Here are some points:
(-31, 18, 26, 29, 69, -19, -23, 12, 10, 43, 10, -25, 36, -34, -23, 25)
(33, 26, -3, -42, -26, 3, 9, 17, 33, 7, 32, 18, -21, -10, -14, -7)
(-1, -31, 29, 12, 6, 18, -47, -20, 17, 8, 8, 9, 37, 36, 2, 37)
(-4, 4, 4, 7, 35, -38, -8, 21, -14, -2, 16, -13, 5, -13, -12, -10)
(20, -2, -36, -39, -25, 10, 14, -2, -12, -29, 13, 25, -58, 2, 16, -36)
(-21, 24, -32, -8, -4, -5, -26, -48, -14, 11, 13, -3, 23, 28, -42, -40)
(-1, -34, 42, -8, -25, -24, -34, 3, -30, -31, 27, -34, -14, 6, 0, 1)
(10, 32, -6, -38, 0, -35, 14, 4, 12, 15, 9, 32, -20, -17, -1, -41)
(6, -16, 19, -19, 13, -2, -1, -13, 27, 14, 4, 45, -16, -8, 2, -11)
(17, 11, -42, -5, 3, 23, 13, -17, 35, 5, 23, 37, -28, -8, -31, -16)
(-4, 19, -27, -40, 9, -5, 0, 7, 6, 32, 13, 9, -21, -46, -10, 8)
(-50, -4, 6, 31, -29, 19, 4, -27, 14, -16, -36, -10, -11, 11, -4, -17)
(-4, 23, -17, -12, 35, -8, -13, 35, 14, 59, -9, 21, -25, -29, -5, 25)
(-15, -13, -4, -20, 14, 18, 47, -17, -43, -16, 26, 10, -43, 9, -31, -18)
(5, -10, -6, -6, 11, 23, -43, 23, -12, -43, 33, -45, -9, 2, 16, 26)
(22, 7, 11, 12, -39, 25, 15, -21, 10, -26, 0, 10, -27, -13, -1, -43)
(-57, 32, -7, -16, -17, -19, 48, -7, -27, 2, -64, 13, 13, 24, 30, 18)
(42, -19, -10, 1, 3, -26, -18, 8, 7, 4, 14, 4, 9, 2, -6, 47)
(21, -16, -37, -33, -3, -14, 11, 14, -29, -12, 24, 16, -1, 23, 45, -34)
(-1, 18, -47, -38, -13, 16, 2, -19, -40, 6, 23, 22, -9, 40, -16, -23)
(14, -9, 10, 12, -11, -5, -26, 7, -11, -15, 8, -48, 25, 8, 43, 2)
(-5, 20, 51, 15, 43, 4, -17, -6, 11, 16, 8, 27, 8, -12, -24, -8)
(6, -35, 40, 32, 74, -11, -75, 33, -40, -13, 28, -30, 12, -1, -45, 23)
Then 12 other points, each followed by its number:
(-1, -17, 18, 10, -8, 12, -4, 32, -3, 8, -23, -26, -16, 0, -11, 25) 0
(2, -10, 29, 2, -21, 23, -15, 21, -54, -46, 20, -56, 10, 28, 20, 28) 1
(27, -19, 17, 25, -7, 8, -16, -19, 29, 7, 7, 11, 24, 24, -15, 14) 2
(-23, -27, 4, -4, -10, -2, 28, 1, -54, -21, -5, -39, -40, -1, 6, -54) 3
(-63, 50, 12, 13, -31, 56, 33, -42, 2, -27, -25, 31, -12, 25, 1, 12) 4
(-21, 14, 4, -4, 37, 1, 31, -31, -12, 9, 5, 16, 0, 4, -54, -21) 5
(13, 9, 51, -44, 2, -28, -3, 46, 25, 54, 24, 20, 3, -17, -33, 5) 6
(-34, 36, -23, -2, 5, -18, 45, -9, -35, 1, -14, 21, -36, 26, -16, -15) 7
(21, -33, 23, 9, -4, -15, -5, -4, 26, -25, -57, -9, 17, 27, 68, 32) 8
(-26, -5, 20, -8, 53, -25, -21, -1, -20, 13, 9, 13, -4, -5, -26, 10) 9
(-20, -30, 33, -34, -9, -32, -4, 15, 4, -18, -36, 39, 41, 33, 27, 17) 10
(-32, -30, -3, 26, -22, 31, 46, -20, 6, -12, -20, 34, -10, 0, 37, -7) 11
Which of these numbered points is nearest to each point below, ignoring the 3 directions in which the first points spread most? Its number follows each.
(-1, -15, -7, -8, 13, -23, 11, 26, 6, 14, -35, 16, 43, 19, 33, 28) > 10
(-39, 16, -45, 14, 2, 19, 24, -19, -50, -41, -10, 1, -50, 23, -22, -63) > 7
(-3, -1, 21, 20, 24, 22, -16, 10, 0, 3, 34, 8, 0, -24, -24, 20) > 4
(-26, 34, -35, -17, -26, 1, -10, -39, -31, 12, 80, 10, -19, 35, -69, -57) > 5
(-3, -49, 21, -5, -6, -13, 3, 24, -22, -15, -29, -6, 11, 24, 38, 21) > 10
(29, -13, 39, -5, 4, -21, 9, 34, 37, 10, -6, 6, 30, -20, 29, -2) > 8
(-59, -15, 12, -8, -10, 23, 24, -14, -52, 6, -27, -3, -12, 13, -2, 13) > 9
Now 12 new points, numbered from 0 again:
(-18, -2, -33, -11, -12, -12, 16, 19, 35, 6, -15, 7, -37, -26, -21, 6) 0
(-11, 5, -13, -15, -17, 0, 16, -8, 20, 46, -23, 29, -16, -40, -2, 30) 1
(72, 9, 27, 12, -24, 11, -2, -8, 58, 0, -17, -8, -29, -37, -6, -11) 2
(3, -1, 3, -21, -11, 34, -45, 28, 27, -10, 40, -19, -8, -37, -35, 27) 3
(28, -6, 23, 15, 35, 12, -63, 8, -13, -18, 15, 8, 25, 6, -6, 40) 4
(0, -11, -50, 16, 2, 8, -1, -3, -13, -30, -19, -30, -33, -8, -9, -12) 5
(6, -22, -33, -23, 22, 8, 37, -28, -8, 11, -17, 50, 7, 13, 2, -5) 6
(-6, 24, -24, -14, 25, 7, -2, 15, 12, -6, 1, -15, -12, -47, 4, 4) 7
(-7, -4, 13, 5, 77, 5, -52, 27, -8, 36, -21, 15, 22, 9, -6, 24) 8
(27, 14, -22, -11, -44, 1, -2, 26, 40, 19, 14, -11, 12, -26, -3, 7) 9
(-1, -3, 10, 10, 43, -23, 10, 14, 0, 13, -18, -8, 18, 1, 15, 43) 10
(31, 17, -15, -7, -50, -20, 1, -2, 27, -8, -3, -2, -9, -19, -18, -23) 11
The same question for these:
(14, 11, -24, 28, 58, 17, -33, 11, -1, 28, -25, -11, 31, 0, 26, 46) > 8
(3, 12, -39, -18, 23, -35, 27, 17, -7, 21, -30, 25, 4, 10, 31, 19) > 10
(-19, -38, 32, 30, 34, -16, -20, 16, 1, 22, -1, -14, 5, 11, -43, 47) > 0
(3, -43, -42, 6, -24, 24, -9, -22, -29, -5, -21, -34, -21, 7, -2, -36) > 5
(-16, 1, -24, 38, -10, 35, 10, -28, -34, -9, 21, -21, -18, 12, -14, -1) > 5
(14, -13, -41, -12, 17, 15, -11, 18, -42, -47, 22, -37, -35, -19, 27, 3) > 7
(38, -2, -12, -21, -46, -22, 7, 6, 8, -3, -13, 32, 2, 9, 12, -34) > 11
